arr =
array([[64, 58, 61, 68, 61, 46, 61, 52, 55, 56, 60, 60],
       [54, 62, 55, 52, 54, 61, 48, 61, 63, 67, 58, 53],
       [80, 69, 65, 70, 67, 27, 68, 51, 62, 55, 59, 68],
       [56, 52, 60, 73, 59, 56, 56, 51, 51, 62, 64, 54],
       [46, 46, 51, 36, 52, 73, 65, 63, 51, 36, 46, 59],
       [43, 45, 54, 57, 53, 74, 53, 57, 48, 56, 59, 50],
       [63, 48, 60, 59, 61, 50, 76, 52, 47, 32, 52, 66],
       [48, 53, 51, 35, 52, 70, 60, 65, 57, 44, 47, 58],
       [63, 74, 51, 20, 54, 53, 59, 72, 76, 50, 41, 66],
       [70, 72, 59, 54, 60, 41, 57, 59, 69, 63, 55, 63],
       [45, 46, 54, 58, 53, 72, 54, 56, 49, 55, 58, 51],
       [56, 65, 54, 43, 54, 60, 50, 64, 67, 64, 53, 56]])
Rows and columns are counted from 1.
row 1 col 1 -> 64
row 9 col 5 -> 54
row 11 col 6 -> 72
row 5 col 5 -> 52
row 1 col 7 -> 61
row 6 col 2 -> 45
row 10 col 4 -> 54
row 1 col 9 -> 55
row 4 col 10 -> 62
row 1 col 12 -> 60
row 2 col 6 -> 61
row 12 col 3 -> 54
row 10 col 7 -> 57
row 8 col 6 -> 70
row 9 col 9 -> 76
row 12 col 2 -> 65
row 11 col 11 -> 58
row 8 col 7 -> 60
row 9 col 10 -> 50
row 6 col 1 -> 43
row 7 col 5 -> 61
row 8 col 4 -> 35
row 9 col 12 -> 66
row 2 col 7 -> 48
row 11 col 7 -> 54
row 9 col 3 -> 51
row 3 col 7 -> 68
row 2 col 11 -> 58
row 1 col 8 -> 52
row 2 col 10 -> 67
row 1 col 2 -> 58
row 2 col 5 -> 54
row 1 col 4 -> 68

B =
[[ 15 -12 -34 -18 -10  -8  -6 -10  97   8  -5  -9  10  26  43]
 [ 39  24   9  49 -16  14  33   6  23   7  82  13  14   8  83]
 [ 13  24   8 -11  11  -4  22  16 -18  26  14  -1  -8 -25  50]
 [  4  19   9  12  11   0   0  32  24  19 -28  11  32   1  22]
 [  2 -23 -28  -3  -7  11 -10  -7  14  12 -11   4  16   2   4]
 [ -9  33  20  16  21  21  16 -18  12  19  62  -3 -10  40  10]
 [  7 -14  15   1 -26   0   0 -13 -25  16 -78  12  13  30  20]
 [  7  11  22 -28  -1 -13   1  20  13   3 -15 -11 -18   6 -20]
 [ -9 -13 -16  13   0 -22 -19   0  18 -21  39   1  -3  -9 -84]
 [  1  56  -8 -23  11 -14  -7 -17  20   0  65   2 -29   0 -89]
 [-38   7  18  22   1   5  15   4  -2   5  65 -26  17  42 -17]
 [-25  29 -16 -31   9  -6  14  14  33  -4  48  46 -34  -2  20]
 [-31  15  12   6 -19  11  14  21 -31   4  -3  10  -3 -16 -72]
 [-34 -44   6  10   6   0  -4 -24  -8   5 -15  47 -57  -9   4]
 [ 16  22  -4  19 -27  -7  38  -8 -52 -14  14 -10 -20  18  -1]
 [  8 -13  13 -10   9  20  22 -15  88  -1  60  14 -34  22  86]]
Rows and columns are counted from 1.
(1, 1) = 15
(1, 14) = 26
(14, 14) = -9
(3, 9) = -18
(10, 13) = -29
(3, 10) = 26
(8, 10) = 3
(1, 8) = -10
(8, 4) = -28
(7, 11) = -78
(3, 8) = 16
(11, 13) = 17
(1, 15) = 43
(15, 3) = -4
(3, 5) = 11
(8, 11) = -15
(2, 2) = 24
(14, 6) = 0
(2, 9) = 23
(12, 8) = 14
(13, 15) = -72
(14, 4) = 10
(4, 2) = 19
(5, 5) = -7
(2, 4) = 49
(7, 10) = 16
(6, 9) = 12
(16, 10) = -1
(5, 3) = -28
(14, 8) = -24
(4, 4) = 12
(6, 13) = -10
(16, 1) = 8
(11, 11) = 65
(9, 13) = -3
(9, 14) = -9
(3, 13) = -8

M =
 -4   12  -23   -8   -6    1   -7   -1    9
  1   -7    8    2    6    4   12    0   -7
-38   61  -99    5   10  -26  -35   30   26
-16   16  -30   -9    2   -7  -12    8    8
  2  -12   35    0   -7   17    5  -19   -8
  7  -12   32   21    9   -5   15  -16  -24
  3    0   -2    8    6   -6   -4    5   -3
 32  -55   97   14    7   22   37  -17  -28
Indices start at 1.
row 1 col 1: -4
row 3 col 6: -26
row 1 col 3: -23
row 1 col 6: 1
row 1 col 8: -1
row 7 col 9: -3
row 2 col 7: 12
row 7 col 6: -6
row 2 col 4: 2
row 3 col 9: 26
row 3 col 7: -35
row 8 col 3: 97
row 8 col 6: 22
row 4 col 1: -16
row 2 col 2: -7
row 7 col 3: -2
row 7 col 1: 3
row 4 col 4: -9
row 1 col 7: -7
row 6 col 9: -24
row 2 col 1: 1
row 3 col 3: -99
row 2 col 3: 8
row 6 col 5: 9

W = [[4360, 6235, 4273, 4677, 4586, 4622, 4723, 3077], [4015, 5093, 6215, 3741, 4269, 5283, 4955, 7981], [5219, 4265, 4262, 5437, 4592, 4873, 5714, 5005], [4570, 4954, 3855, 4511, 4359, 4376, 4926, 7541]]
Indices start at 1.
(1, 1) -> 4360
(1, 8) -> 3077
(2, 7) -> 4955
(4, 5) -> 4359
(2, 6) -> 5283
(4, 6) -> 4376
(4, 2) -> 4954
(1, 6) -> 4622
(2, 4) -> 3741
(1, 7) -> 4723
(2, 5) -> 4269
(4, 1) -> 4570
(3, 3) -> 4262
(1, 3) -> 4273
(3, 2) -> 4265
(2, 2) -> 5093
(1, 5) -> 4586
(1, 2) -> 6235
